One turn moves each row of this set onto another row. After a few examples, where does it send each row asked below?
z883: [ 31.8  42.3 -24.8  -1.5  27.6 -17.6  12.8 -13.8  15.6  21.1  -1.2   5.6]
z36: [ 30.6  30.8   4.4  19.3  36.8  -6.2   0.2 -21.3  -9.1  -0.3 -24.1   9.7]
z144: [ 39.3   4.0   8.1  -5.9  18.5 -21.0   8.2   3.1 -24.9 -14.7  24.2 -14.9]
z281: [-12.3  16.9 -24.9 -20.4  34.8 -34.5  -4.6 -32.7 -25.3 -16.5 -21.3  10.2]
z54: [ 26.5  39.6   7.5   7.4  21.8 -50.3  11.6 -22.3 -18.3   4.9  -9.2  -9.8]
z702: [ 15.5   5.6 -17.9 -10.2  43.5  -9.6   6.1 -34.7   0.8 -44.8 -13.3   6.8]
z742: [ 33.9  -9.2 -16.3 -15.6  16.9  -5.9   0.3   3.8   7.7 -15.1  14.3 -20.8]
z886: [ 32.9   9.6   5.3  -3.7  22.8 -19.7 -11.6   6.8 -25.6 -15.6  26.7 -10.2]
z157: [ 13.4  28.6 -18.6  16.0  27.7 -14.2 -11.2  -6.1  -2.6  13.0 -23.5  29.4]
z624: [-17.2  20.6 -37.9  -8.3  37.3 -35.6 -13.2 -31.8 -30.4  -5.7 -15.1  -5.9]
z946: [ -8.1   7.5   0.9  32.3  30.0 -27.8  -9.9 -13.0 -15.4  21.3 -15.3  -2.1]
z791: [  6.2   7.3 -26.3 -24.1  42.5 -34.7   4.4 -40.3  -4.5 -26.8 -16.9   2.0]
z700: [  7.1  13.8 -31.8  12.8  35.9  -9.2 -10.8  -2.1   1.3  24.4 -21.6  22.4]
z45: [-25.5  12.4 -19.4  22.2  31.8 -23.6 -21.7  -1.8 -15.8  18.2  16.3 -14.9]
z257: [ 41.9   1.4  -6.4  -6.7  18.5  -8.2  -0.2   1.8 -18.6  -9.3  22.9 -19.4]
z53: [-21.4  12.3 -28.2 -13.0  38.0 -36.5  -8.0 -24.2 -30.7 -10.5 -21.0  -6.2]
z23: [ -5.9  -4.9 -39.4   9.8  50.5 -10.4   4.6  -2.7  21.9 -22.7   2.3  11.4]
z153: [-11.9  -1.5 -27.7  29.2  45.4 -23.6  22.1  -9.7  25.3 -19.3   7.8  -5.0]
z739: [ 46.1  31.3 -10.8  15.7  28.6  -7.7   1.5 -29.1  -8.5   8.9 -13.8   3.9]
z666: [ 35.5   4.0 -23.2 -25.4  34.2  -9.2   2.4   4.1  -0.5  -5.5  22.6 -16.9]
z887: [ 29.7   6.0 -36.2 -19.6  32.4  -3.9  10.2 -10.0  20.4 -20.7  16.4 -15.3]
z61: [-20.6  -1.9 -23.8  25.3  42.9  -9.3  15.5  -2.0  16.8 -13.3  10.5   9.9]
z342: [-14.5  14.1 -22.5  32.2  42.1 -24.2  22.4 -11.1  23.5   2.1  26.1  -1.0]
z470: [  3.7  20.3 -24.9 -13.9  42.1 -21.8  16.1 -40.9 -14.6 -31.6 -19.3   0.1]
z987: [ 13.5   0.4 -14.4  19.9  23.1 -14.3  -1.5  -9.8  -3.4 -49.5  27.0  -1.2]
z559: [ -4.2   1.9 -38.1 -20.4  29.4 -24.3 -27.0  -8.6  -5.8 -30.5   9.5  -7.6]
z270: [ -3.2  21.7 -44.5   1.9  37.1 -26.1   6.2 -44.9  11.4 -28.5  28.4 -12.8]
z250: [-28.2  14.2 -18.6  15.7  30.0 -28.4 -11.2  -2.6 -26.8  14.7   5.0 -19.5]
z944: [-14.1  20.1 -21.0  28.2  21.6 -21.0  23.2 -23.9  14.7   5.8  38.5   1.5]
z74: [  9.6  28.5   6.5  13.5  22.4 -45.2  10.2 -13.0 -39.9 -17.5  12.0  -1.5]
z566: [  6.2  13.3 -16.1  -1.8  13.7 -28.5  12.0 -29.0 -16.6  24.6  42.8 -11.8]
z360: [ 25.9  41.9 -22.4   8.1  36.4 -14.9  -4.5  -4.4  20.4  28.5  -1.0   8.1]
z696: [ 19.1  22.9 -24.6  -3.4   9.0 -33.5   5.8 -30.7 -17.7  16.7  41.1 -11.2]
z929: [ 14.1  11.9 -20.2  -1.8  11.7 -39.6   4.9  -9.3  -5.1  38.8  17.3   2.4]
z670: [-16.9  11.6 -23.2  21.6  28.7 -26.1  26.3 -21.5  15.4  12.1  34.1  -4.2]
z882: [  1.9  35.5   7.0  19.8  21.5 -44.2   2.6 -19.5 -35.1 -20.5   4.7   1.9]

z23 goes to z887
z944 goes to z886
Now find these:
z883 goes to z36
z987 goes to z559
z54 goes to z946
z281 goes to z342
z470 goes to z61
z45 goes to z696
z791 goes to z153
z144 goes to z53
z566 goes to z74
z157 goes to z360

One turn moves each row of this set onto another row. After a few examples, where does it send each row asked below?
z494: [ -8.2 -11.0 -13.8   7.4  13.1 -13.2   8.1  -3.9 -13.0 -34.2  10.5  17.2
  -7.3 -32.3 -13.3]
z243: [ -2.6   0.9 -22.4  -2.5  -2.6  15.7 -23.6   0.8  39.4  -5.7  -0.8   7.5
 -16.5  16.6  -0.7]
z189: [  2.7   4.9   4.8   2.2   6.4 -26.9  -3.9 -32.7 -26.4 -56.2  -6.1  -4.4
  -1.9   3.5 -23.0]
z359: [ -3.0   1.5  -5.0  -8.6 -28.5   2.9  25.3 -26.8 -35.0 -41.1  13.8 -12.7
 -20.6   8.8 -14.3]
z872: [ -1.5  21.2   8.9   6.3  -2.7 -14.2 -15.3 -30.0 -35.0  13.6  -7.5  -9.2
   2.9  27.3  15.4]
z308: [  8.6  -2.1 -12.2   5.1 -12.9   5.7  36.7 -11.6 -33.1 -23.6  12.3  14.8
 -17.0 -10.2  -5.8]
z484: [ -0.7  -7.1  13.9  10.3  -7.6 -36.0 -39.5 -23.1   7.1 -32.2  13.5   4.2
  -4.4  25.6  16.5]
z152: [-10.4 -10.6 -13.3  12.5   0.3 -31.2 -11.8 -13.8  -7.5 -55.2  13.0   6.0
   0.5  -7.7 -21.7]
z336: [  0.4  -7.6 -21.0 -16.8  -9.5  24.2  -5.3 -13.9  29.4   6.4 -10.9   8.5
  -0.6  25.6   9.2]
z332: [-31.4  -8.6   3.6   0.8  -7.9 -36.7 -33.6  -4.1  -8.6  -0.9   0.3  -0.3
   9.4  16.8  13.3]
z373: [  4.6  18.3  -5.7 -11.4  -3.2  -2.5 -44.5  -9.9  -1.1 -33.0  -8.1 -11.8
 -19.3  30.4  12.0]
z472: [ 17.9  18.9  10.1   8.7  -3.0 -21.7 -31.1 -38.7 -18.6 -21.9   6.2 -15.2
 -19.8  21.5  16.6]
z476: [-15.3 -30.5   0.2 -15.5  -8.5   0.1   3.4 -13.3  29.1  17.7  10.4  13.7
 -19.0  13.4   0.6]
z807: [ -0.6  -2.0 -10.6 -12.1  -0.1 -14.0 -44.5  -1.0  17.5 -28.6 -13.1   7.1
  -3.7  32.2   9.5]
z962: [-10.3 -15.8   8.3  -5.2  23.3 -24.3 -42.0 -23.6  10.6  -6.0   7.1   8.7
  -0.5   1.4   8.3]
z374: [ -3.5   0.5 -13.1 -15.1  18.0   1.8 -38.0  -9.9  29.3 -13.4 -17.7   3.4
  -5.3  12.1   0.6]
z673: [ -0.9  -9.0  -2.1 -14.5  -9.5  19.0  38.3 -32.7 -28.1 -16.8   6.7   6.6
  -7.2   9.9 -21.1]
z852: [ -7.2  25.4  14.0  15.2 -15.6  10.4  10.3 -24.0   4.7  19.9  -0.3 -10.0
 -21.9  23.9  -7.5]
z168: [  5.2  -5.6  13.4  -3.7 -19.4  -4.0  39.1 -25.9 -26.5 -45.4  -1.9  10.1
  -4.2   5.9  -3.0]
z79: [-11.0  -9.8   7.4   4.2  14.9  -3.5 -23.8  -8.2  29.1   1.3  23.1  18.0
 -27.6   5.5  -8.7]
z519: [-14.0 -24.0 -22.4  -3.3 -15.2  12.5  31.5 -14.7  -9.3 -14.0  24.4  18.7
  -2.3  -3.0 -19.2]
z530: [ 13.3  -4.3   2.0 -11.6 -27.9 -20.3  -3.1 -44.3 -17.5  -6.3  -6.6 -19.5
  -9.8  30.2  25.8]
z813: [  5.6  13.3 -14.7 -17.0 -11.4  36.3  -5.9 -21.5  10.5   0.6  -3.6 -10.1
 -16.8  21.7  11.9]
z746: [-12.1 -16.0  -3.0  -7.8  -6.3   6.4  38.5 -19.7  -7.9 -26.7   3.6   5.7
  -4.4 -26.8  -7.0]
z560: [-19.5  13.8  16.3   9.0  24.0 -14.1 -25.7  -9.6   2.9  13.7  -5.6  10.1
 -12.3  12.2 -13.6]
z35: [  9.3   9.1 -15.1 -15.0 -29.4  20.0 -11.9 -13.5  -1.5 -15.1   0.1  -6.2
 -14.2  42.9  22.0]
z72: [-18.5   1.9  -0.2   7.1 -46.0 -11.4   3.1 -19.9  -7.2   4.8   4.6 -19.4
  -0.6  29.2  20.1]
z973: [  9.7  -0.2   2.4  13.4   1.2 -25.2   9.4  -8.4 -32.5 -53.2   3.6  21.9
  -7.6  -0.2  -8.3]
z385: [-17.8 -11.1  -7.3   6.3  10.5  12.1  16.6 -21.5  10.3 -27.4  19.8  13.5
  -2.3 -17.2 -31.9]
z24: [  4.1  -6.0  -3.2 -16.5  -5.4  14.1  11.9 -30.7   3.1  28.2   3.5  -5.7
 -32.5   9.3   1.4]
z480: [-37.6  -3.8   8.0  10.1 -18.8 -12.2  -5.9   0.9  31.0   5.3   7.6   0.1
 -15.6  14.5  -7.7]
z606: [ -7.8 -19.9 -12.9   7.0  19.1 -17.0   1.8 -19.4  -1.0 -30.1   4.8  27.6
  16.0  -7.9 -27.8]
z609: [-18.3  -7.5 -11.7  -2.3  -6.1  -8.6   5.0 -13.0  -0.1  39.8 -10.0   1.2
  -1.0  10.8   1.4]
z809: [-11.4 -13.5  13.2  -0.3   5.0 -24.5  10.8 -17.0  -6.0 -55.8  -5.0  13.9
   4.9 -16.7  -9.4]
z456: [-20.6  23.5  29.1  19.1 -15.5 -18.9 -26.7 -14.9  -3.3 -21.2   8.7 -11.0
 -12.7  30.2   4.1]
z334: [ -2.3 -15.1   1.1   8.7   2.3  -3.3  34.1  -6.5   1.1 -32.4   5.4  34.3
  -5.1  -8.2 -19.9]
z919: [ 14.1   4.1   1.5  -0.9 -37.0   1.2  14.4 -28.9   1.6   2.6  11.5 -11.0
 -37.8  34.2   7.8]
z130: [ -1.3   0.4  -1.8  -3.3  -9.8 -15.7  13.7 -21.9 -40.1 -49.5   2.4  -6.3
  -7.8 -16.7   4.1]
z288: [  6.5  -6.6 -10.7  -7.1 -18.5 -25.3  10.0 -25.6 -46.4 -43.7  -0.3   0.1
  -2.3  18.6 -10.6]
z747: [  8.9   9.7  -2.4 -25.3 -11.5   6.0 -26.5 -24.5 -10.9 -21.1 -17.0 -11.6
  -3.9  39.5  23.5]

z872 goes to z456
z336 goes to z813
Now find these:
z673 goes to z359
z334 goes to z746
z484 goes to z962

